In the rows, 128 means zero.
D: several groups of rows, each row roughly a mix of its group's hidden directions
D (124 x 10)
[[138  87 108 144 128  76  94 135 102 152]
 [109 126 120  89 143  75 104 173 132 119]
 [128  83 126 138 144  99 178 140  86 131]
 [134 160 165  87 168 149 135 125 153 100]
 [ 80 119  83 119  85 136 146 156 131 116]
 [140 173 153 102 129 120 127 152 165 175]
 [ 95 124  83 161  97 150 128 126 111  87]
 [111  97 100 162  92  81 118 138 108 147]
 [151 167 134 129 164 171 118  85 130 106]
 [158 165 122 121 190 125 119 155 131 104]
 [108 112 117 154 101 156 194 112 127 130]
 [182 120 109 151 130  87 150 156 155 117]
 [ 95 160 145  80 156 154 134 116 137  93]
 [131 156  96 110 172 108 155 140  94  94]
 [125 181 143  74 131 151 151 145 145 135]
 [ 93 138  83 104 125 124 104 174 130  96]
 [104 113 114 102 129  89 124 166  74 135]
 [103 136 125  85  73 129 160 125 124 160]
 [ 76  90 121 121 149 111 143 121  95  91]
 [144 163 135 115 165 104  93 175 152 132]
 [100 166 126  95 156 176 134 101 128 105]
 [152 149  92 125 141 125 111 195 107 127]
 [138 107  94 154 135 130 153 131  75  86]
 [118  71 100 173 131 127 154 122 117 102]
 [149 167 133  83 145  92  95 139  98 130]
 [117 149 123  99 128 184  86 109 158 121]
 [105 114  97 139 142 109 166 121  70 108]
 [136 116 168 122 137 156 153  69 100 124]
 [115  76 113 155 105 116 172 119  97 141]
 [119 138 182  99 185 119 114 117 122 128]
 [127 185 144  95 124 155 166 143 145 147]
 [113 174 129  78 151 128 118 162 158 117]
 [129 111 110 160 132 124 158 105  85  76]
 [ 64 130 129 100 101  85 125 142 126 123]
 [152 118 112 126 177  91  84 154 117 112]
 [140 171 166  95 139 154  94 115 157 143]
 [ 95 170 131  82 112 129 132 155 165 143]
 [135 124 129 174  73 148 146 118 143 165]
 [139 172 154 128 133 172 119  80 150 123]
 [129  95 116 161 117 135  78 109  82 115]
 [149 151 131  95 127 125 122 183 143 176]
 [141  90 101 150 138  75 108 148 100 147]
 [139 135  70 143 106 144 132 139 111  76]
 [101 137  91 166 126  77 142 117 141  97]
 [112 116 136 143 142  56 107 153 136 107]
 [138 179 148  89 175 143 111 125 142 119]
 [160 115 132 168  97 104 181 136 138 145]
 [133 165 117  91 185 125 107 137 119  98]
 [ 90 184 135 118 109 138 154 162 148 114]
 [ 96 119 129  76 122 148 151 169 158 111]
 [129 185 137 146 103 118 169 167 128 116]
 [179 148  94 150 132 102 148 155 107 100]
 [151 166 134  92 168 115 112 171 142 112]
 [149 120 127 136 137  79  71 145 114 156]
 [115 130 160 126 109  81 155 176 139 155]
 [141 162 164  87 179 127 113 130 138 106]
 [124  86 126 171 118 124 161  84 100 116]
 [132 181 153  93 148 154 121 130 171 130]
 [124 102 120 165  94  95 138 113  75 118]
 [142  98 128 163 134 156 146  85 105  86]
 [104 104 121 115 127 131 154  85  87  83]
 [125 173 127  77 130 151  94 155 152 125]
 [101 136 123 121  71 117 143 178 109 146]
 [148 102 103 140 108  90 104 168 118 169]
 [141 161 126 158 147 184 118 100 128 162]
 [123 161 145  80 147 150 121 167 168 124]
 [123 119 115 171 120  74  97 156 132 156]
 [103 171 121  86 143 156  90 144 142 107]
 [104 101  93 163  86 145 120 134  98 156]
 [104 157 119  97  83 146 143 168 158 141]
 [127 117 109 138 147  68 103 169 143 105]
 [108 153 167 151  80 165 149 114 138 114]
 [ 88 146 116  70 115 166 127 126 110 144]
 [134 149 123  95 158  85 109 181 132 115]
 [151 115 137 142 111 130 184 114 177 153]
 [141 163 114  89 153 144 105 178 106 116]
 [137  90 109 158 117  79 109 123  88 144]
 [154 170 159  94 131 173 106 115 133 148]
 [ 83 100 108 113 122  91 171 153 110 135]
 [188 110 159 145 155 112 119 100 122 150]
 [102 116 124  93 135  69 103 164 115 124]
 [133  81 120 154 125  97 176 141 100 150]
 [112  98 113 171 124 162 120  91  90 109]
 [ 97  83 138 134  77  95 122 142 105 137]
 [ 98 103 114 136  99 142 196 143 124 120]
 [105 106 109 125 120  96 132 186 127 170]
 [130 103 143 128 101  55 138 152 135 129]
 [155 112 133 134 165 153 113  76 169 123]
 [117 119 127  70 148 108 161 174 119 125]
 [133  91 112 165 156 105 127 100  83 105]
 [137 162 146 103 166 160 100 126 160  93]
 [133 171 138  84 154 126  96 163 157 124]
 [104 129  82 153  80 152 119 142 117  96]
 [130 103  99 187 131 149 128 105 121  87]
 [155 118 147 172 145 125 145  73 117  98]
 [134 104 142 138  88 157 158  90 113 170]
 [155 147 154 109 169  86  99 158 111 129]
 [168 113 143 163 145 169 145  88 118 107]
 [116 142 135  93 117 121 142 190 152 163]
 [130 160  99 157 117 146  79 117 148  89]
 [135 131 137 134 199 103 107 114 133  93]
 [139 165 153 111 137 158 125 121 193 132]
 [141 149 159  70 151 167 146 120 136 115]
 [132 175 161 109 141 171 121 130 156 161]
 [119 110 118 126 121  73  94 179 130 146]
 [169 148  87 168 122 121 108 171 127 129]
 [174 108 120 192 132 125 121 115 116 152]
 [127 153 130  96 148 138 143 184 167 154]
 [116 172 156 105 117 158 151 167 163 134]
 [148 167 160 137 149 148  78 121 163 132]
 [134 147 136 138 146 180 121  76 159 112]
 [115 101 132 135  79  87 115 149 110 169]
 [109 117 144 129  74 108 126 158 133 180]
 [155 129 101 141 192 139  91 135 113 115]
 [120 175 117  73 147 144 129 152 159 119]
 [135 177  98 147 129 149 119 145 169 166]
 [131  96 109 136 127  82 165 175 124 150]
 [127 103 111 130 103  75 129 151  93 167]
 [119 128 108  94  72 175 144 126 122 149]
 [161 141 130 186 120 150 119 128 151 171]
 [146 167 158 119 120 162 155 100 141 171]
 [141 103  88 160 149 123 170 127 129 173]
 [127  78 114 191 114 120 126 111 128 150]
 [110 151 139 109 130 180 169 130 157  96]]
the one row of each list that fits no group (the others fit one group, some only roughly)
  * z_273: [102 118  88 140  71 148 125 104 149 108]
  * z_991: [129 153 147  72 182 111 125 139 137 138]
  * z_737: [ 96 151 132  79 120 120 140 171 166 137]
  * z_875: [128 158 113  84 164 176 109 148 140 121]
  * z_700: [ 94 141 155 115  67 150 150 127 139 153]
  * z_58: [176 120 167 116 172 128 131 106 122  94]
  * z_65: [142 183 142 109 158 138 130 171 155 145]
  * z_572: [142  91 114 175 128 102 113 106  82 144]
  * z_56: [101 134  92 137 109 167 155 176 121 104]
  * z_499: [152 148 114 118 188 128 126 137 117  77]
  * z_671: [147  82 136 185 119 123 121  88 120 133]
  * z_967: [146  92 100 176 101 107 165 134 121 147]
  * z_125: [124 121 123 102 121  99  90 188 135 159]
	z_56
  * z_64: [127 143 141 155 130 184 142  84 159 113]
  * z_11: [171 106 150 179 140 109 148 116 119 161]
  * z_797: [113 117 130  80 156 102 165 144 136  85]
  * z_113: [102 143 149  60 150 155 130 128 111 116]
  * z_34: [121  95 136 176  83 133 121  94 126 157]
  * z_899: [155 131 115 123 155  84  93 155 124 175]
  * z_566: [140 159 114 134 163 120  89 150 101  80]
  * z_775: [157 145 151 144 163 162 131  70 133 125]
  * z_544: [131 103 105 179 136 137 125  87  98  94]
  * z_896: [102 134 122 107  79 117 128 165 139 178]
  * z_463: [102 103 145 123  93 165 168 126 147 167]
	z_463
  * z_764: [124 149 157  68 114 150 121 149 144 163]
  * z_927: [163 113 125 177 139 173 135  93 111 134]
  * z_388: [150 105 115 174 138  86  90 133 101 144]
  * z_449: [127  95 114 149  97  80 132 118  81 145]
  * z_517: [156 171 155 124 138 117 127 145 184 153]
  * z_256: [111  85 100 134 135 113 158 153 104  79]
  * z_104: [119  84 107 159 116  97  85 119 108 154]
  * z_298: [126 160 163  70 167 139 115 133 137 116]
  * z_498: [151  85  96 172 161 101 130 116 110 128]
  * z_955: [123 111  86 173 104 144 129 106 100  90]
  * z_990: [150  91 126 141 129 122 191 114  92 117]
  * z_988: [ 96 157 122 122 180 115 122 133 141  77]
  * z_749: [136 142 144  85 148 102 130 179 152 160]
	z_104
  * z_2: [ 80 175 136  86 121 130 126 162 128 125]
  * z_62: [118 112 127 146 123  91 167 114 141  68]
  * z_533: [ 95 126 115 109 104 101 106 188 153 129]
  * z_841: [120 122  79 161 157 150 119 106 100  90]
  * z_850: [115 140 136 106 132  72  97 174 146 146]
  * z_963: [127 121 133 126 127 166 110  54 145 124]
  * z_339: [131  98 103 163  87 128 138 115  74 135]
  * z_982: [ 89 143 100 118  99 116 134 183 152 107]
  * z_778: [122 162 146  95 127 121 118 191 150 150]
  * z_529: [124  94 167 164 144 120 151  89  97 145]
  * z_729: [ 96 119 128 114 102  77 101 164 123 160]
  * z_22: [137 164 141  94 143  95 100 181 120 124]
  * z_132: [150  97 117 164 117 144 120  64 114 121]
  * z_301: [158 127 107 139 146 171 159  73 122 125]
  * z_167: [163 115 124 171  98 157 169  98 139 123]
	z_132
  * z_336: [147 150 110 102 167 100 136 178 129 159]
  * z_140: [167  68 124 152 142 121 150 116 103 150]
  * z_471: [ 95 130  82 117  76 106 151 143 124 148]
  * z_799: [115  91 118 166 122 149 145  89 119  81]
  * z_358: [130 122 138  88 118 102  70 110 132 165]
  * z_49: [113  76  98 167 120 131 170 112 116 123]
  * z_70: [138 139 112 131 154 101 150 199 114 132]
  * z_152: [128 131 118  81 138 103 124 182 140 167]
  * z_924: [128 189 149 105 170 129 132 134 153 105]
  * z_50: [134 160 146  83 113 168 137 147 149 167]
  * z_237: [122 158 141  77 101 140 141 162 135 168]
  * z_606: [140  95 112 163  92 160 149  94  99 135]
  * z_257: [116  99 108 105 112  72 106 162 104 140]
  * z_103: [104 134 113  91 174 100  96 158 124 104]
  * z_90: [130  75 121 139  95  85 154 150 134 149]
	z_140
  * z_582: [155 177 151  90 150 148  98 135 153 132]
  * z_145: [122 116 109 163 111  85 115 155 175 153]
  * z_651: [155 120 130 169 129 142 154  75 117  90]
  * z_128: [132 138 174  92 168 104 132 153 130 164]
  * z_420: [132  89  92 162 109 110 145 179 121 137]
  * z_619: [190 107 116 146 161 138 133 108  94 138]
  * z_173: [101  87 115 115 108 155 163 101 123  86]
  * z_6: [118 165 171 119 101 135 145 129 181 147]
  * z_142: [111 155 136  69 136 164 146 145 161 127]
  * z_801: [162 172 138 101 181 107 131 145 120 119]
  * z_950: [112 104 139 160  91 159 137  73 127 111]
  * z_881: [121  88 117 188 109 118 147 106  98 119]
  * z_63: [154 168 134 103 141 143 120 166 170 161]
  * z_361: [141  74 106 148 107  90 114 151  95 132]
	z_420
  * z_596: [177 162 149 113 165 150 150 105 135 149]
  * z_883: [117 144 148  97 131  96 104 180 155 158]
  * z_565: [ 95 127 152 123  77 155 150 144 162 156]
  * z_192: [132 160 158  67 128 156 136 108 153 112]
  * z_430: [106  81 103 153  86 108 100 147 106 134]
  * z_709: [107 128  86 141 127 116 119 135 121  58]
  * z_900: [146 102 147 151 134  87  85 124 174 139]
  * z_834: [128 167 123 108 123 130  87 163 176 151]
  * z_719: [132 157 141 182 117 169 170 115 131 132]
  * z_170: [105  98 147 144 151 126 145  76  99  93]
	z_900
  * z_715: [142 126 137 145 114  90  83 158 127 178]
  * z_204: [102 132 140  72 119 102 112 176 136 143]
  * z_609: [159 164 138 128 111 139 158 118 158 183]
  * z_926: [136  70 121 164  95 122 155 108 127 153]
  * z_981: [106 104  86 176 127 106 112 158 100 126]
  * z_781: [132 129 119 173 129 163 169  77 124 117]
  * z_248: [152 173 152  99 161 158 101 114 127 101]
  * z_721: [120 151  91 146 141 164 124 107 148  73]
  * z_617: [116 122 107 111 113  79  78 164 109 125]
  * z_345: [161  85 118 135 147  77 112 152 102 118]
  * z_286: [155 157 132 115 171  94  91 143 104 103]
	z_617
  * z_615: [130  98 146 144 107 143 172  69 119 129]
  * z_929: [120 183 130  97 157 168 118 111 108 111]
  * z_239: [ 99 107 111 146 112  77 124 179 120 145]
  * z_518: [118 165 146  92 124 173 150  99 137  95]
  * z_798: [ 98 133 121 157 119 144  99  77 138  83]
  * z_994: [108 110  78 147 102 103 136 164 105  98]
  * z_800: [156 110 175 154  89 137 147 122 136 168]
  * z_490: [132 155 159 113 142 161 166  96 154  91]
  * z_860: [147  82  98 168 116 139 131 102  87 118]
  * z_724: [117  93 119 175  93  84 112 140 116 145]
  * z_227: [142 104 148 159 140  85 146 142 152 178]
  * z_733: [134 109  83 112 156 102 150 110  86  97]
  * z_901: [120  94 116  89 120  98  88 168 119 151]
  * z_307: [129 118  83 181  83 149 121 115 117 133]
  * z_674: [106 155 123 106 186 107 109 144 108  93]
	z_239
  * z_908: [143 159 166  73 153 125 109 143 133 157]
  * z_25: [142 164 142  67 137 115 137 163 134 153]
  * z_60: [124 109 134 164  84 125 139  78 112 162]
  * z_111: [140 112 107 141 149  81 128 188 109 137]
  * z_261: [127 166 155 110 157 146  94  96 153  94]
  * z_868: [114  94  98 131 117  95  87 172 109 142]
  * z_97: [140 160 140 156 145 171 140  77 141 104]
  * z_414: [153  88 114 158 168 113 115  86 111 112]
  * z_268: [149  90 137 164 114 150 177 108 118 156]
  * z_692: [150 194 151 113 156 139 114 155 143 134]
  * z_691: [159 171 163  97 135 126  98 159 154 137]
  * z_340: [103 144 167 110 117  71 164 118 141 126]
  * z_717: [122 150 130 170 123 156 164  85 151  98]
  * z_656: [126 161 146 150 116 178 164  93 151 136]
	z_268
  * z_486: [112  92 109 119  89  98 104 151  98 164]
  * z_481: [147  61 135 161 115 102 130 113 123 151]
  * z_3: [115  88  87 147  97 139 177 146 132 126]
  * z_824: [ 83  85 106 158 100 126 145  97 116 111]
  * z_697: [116  80 102 144 105 116 138 100  82 104]
  * z_906: [ 87 121 112 108 107 106  93 181 139 114]
  * z_682: [ 92 126 112  69 152 126  98 133  94 132]
  * z_137: [126 150 149 133  89 156 133  66 126 151]
  * z_322: [ 97 136 130  98 144  79 119 176 103 118]
  * z_404: [146 160 141 163 132 168 140  73 136 140]
  * z_47: [101 169 160  85 132 144 117 153 164 136]
  * z_153: [111 123 158  80 157  79 125 130 110 103]
  * z_220: [143 122 109 166 152 130 138  93  78  94]
  * z_328: [102 107  93  95  83 134 158 146 135 156]
  * z_687: [126 101 108 192 116 106 141 113 127  90]
	z_3
